Input:
[[0.8, -1.5, 4.1, 4.7, -4.5, 14.4, -3.3, -3.2, -14.2, 9.3, -3.9, 11.4, 0.5, -5.6],
 [3.7, 9.4, -3.1, 6.2, 11.7, 8.6, 18.0, 0.1, 7.8, 9.0, 14.9, 10.8, 6.8, 15.2],
 [7.2, 5.2, 3.7, -5.5, -0.7, -1.6, -5.1, 5.6, 8.6, -1.0, -0.1, 1.8, 0.8, 4.7],
 [12.4, 8.0, -0.1, 2.1, 1.6, 1.3, 6.6, -5.6, 11.5, 9.9, 5.1, 9.8, 12.7, 7.1],
 [-1.1, 8.4, 2.5, 11.7, 12.8, 16.4, 18.5, 3.8, 15.3, 6.8, 19.9, 5.9, 18.6, 16.5],
 [9.1, 3.5, 4.3, -6.8, 3.3, -6.3, 7.3, 4.7, 1.0, 7.2, 1.6, 6.5, 10.2, 13.4],
 [9.3, 8.9, 2.2, 0.3, 1.6, -3.4, -3.9, -0.8, 16.2, -4.5, 3.7, -5.1, 6.1, -1.8],
 [-3.1, 9.4, 0.4, 9.7, 15.1, 10.8, 10.7, 5.6, 21.6, -0.7, 15.5, 0.1, 9.8, 7.8],
 [5.9, -4.3, 1.6, 8.5, 3.1, 5.2, -4.0, 7.1, -6.0, 10.2, 0.7, 8.6, 2.1, 0.0],
 [3.2, 2.3, 9.4, 6.5, 6.3, 3.4, -19.3, 8.7, 15.8, -19.9, 3.3, -15.0, 14.5, -12.7],
 [9.7, 4.4, 2.7, 1.8, 0.1, 5.8, -12.1, -6.8, 13.2, -6.9, 1.8, -7.0, 6.9, 0.7]]
Output: 0.7

Input:
[[9.3, 5.6, 5.8, 10.0, 8.0, 4.3, 8.4, 18.4, 15.7, 9.9, 6.1, -19.5, 21.3, 10.1],
 [9.2, 5.6, 5.1, 10.0, 8.0, 2.8, 8.4, 16.7, 16.0, 9.9, 7.5, -22.1, 20.9, 10.1],
 [9.2, 5.6, 5.8, 10.0, 8.0, 4.3, 8.4, 16.7, 15.7, 9.9, 7.3, -16.9, 20.9, 10.1],
 [6.3, 14.2, 8.3, 9.8, 14.2, 7.4, 12.7, -4.2, 9.3, 13.8, 17.9, 25.8, 0.6, 10.0],
 [6.9, 13.2, 7.7, 10.0, 13.5, 7.5, 12.2, -1.8, 10.2, 12.8, 16.5, 21.0, 3.0, 10.1]]
Output: 10.1

Input:
[[-204.252, 105.300, 109.876, -47.335, 19.412, 107.615, 7.895, -157.037, 123.783, 130.546, -3.178, -84.217],
 [25.143, 8.187, 3.905, 15.563, 25.692, 25.112, 36.149, 28.735, 52.642, 55.152, 45.880, 25.169],
 [111.492, -108.410, -85.811, 45.776, -85.399, -90.515, 153.606, -51.439, 43.720, 102.361, 150.816, -75.898],
 [78.244, -25.314, 0.630, 21.156, -53.960, -16.833, 116.232, -114.076, 29.117, 116.831, 32.900, -85.270],
 [-3.011, 88.345, -38.164, 11.695, 15.248, -98.815, -43.023, 48.571, -129.907, 90.933, 44.005, 68.167],
 [51.528, -47.439, 140.729, 100.914, 69.835, 182.592, 90.761, 30.922, 194.799, -76.931, 58.439, -23.715],
 [116.339, 203.626, 136.678, -53.510, 201.353, 145.086, -73.730, 60.876, -55.493, -23.675, -83.243, 84.667]]
Output: 84.667

Input:
[[0.7, 0.1, 0.7, 1.9, 0.2, 0.4, -0.1, 0.6, 0.9, 0.0, 1.0],
 [0.0, -1.2, -1.3, 1.4, -1.8, -1.4, 1.8, -1.2, 0.3, 2.1, 2.6],
 [0.5, -1.0, 0.0, 1.1, -0.8, 0.3, 1.3, -0.6, 1.1, 0.9, 1.4],
 [1.0, 1.8, 1.7, -0.2, 2.1, 1.4, -0.4, 1.8, 0.2, -0.1, -0.5],
 [0.3, -2.3, -1.5, 2.1, -2.7, -1.4, 2.6, -1.8, 0.9, 2.1, 3.0],
 [-0.4, -1.0, -0.4, 0.8, -1.1, -0.1, 1.9, -1.0, 1.2, 1.5, 1.7],
 [1.3, 2.2, 2.4, 0.2, 2.9, 2.2, -1.2, 2.5, 0.6, -1.1, -1.3],
 [0.3, -1.3, -0.6, 1.1, -1.4, -0.7, 2.2, -1.4, 0.8, 1.8, 1.8],
 [0.8, 0.5, 0.5, 0.1, 0.8, 1.0, 1.0, 0.7, 0.7, 0.6, 0.6],
 [0.8, 1.5, 1.4, 0.4, 1.8, 1.3, -0.1, 1.8, 0.6, -0.2, -0.3],
 [0.5, 2.4, 1.9, -0.7, 2.4, 1.8, 0.6, 1.6, 0.6, 0.3, -1.3]]
Output: -1.3

Input:
[[-0.01, -0.03, -0.02, -0.05, -0.01, -0.02],
 [0.19, 0.09, 0.16, -0.26, 0.20, 0.08],
 [0.11, -0.04, 0.08, -0.11, 0.13, 0.11],
 [-0.04, 0.14, -0.10, 0.08, -0.01, -0.08],
 [-0.04, -0.24, 0.03, -0.18, -0.08, 0.00]]
Output: 0.00
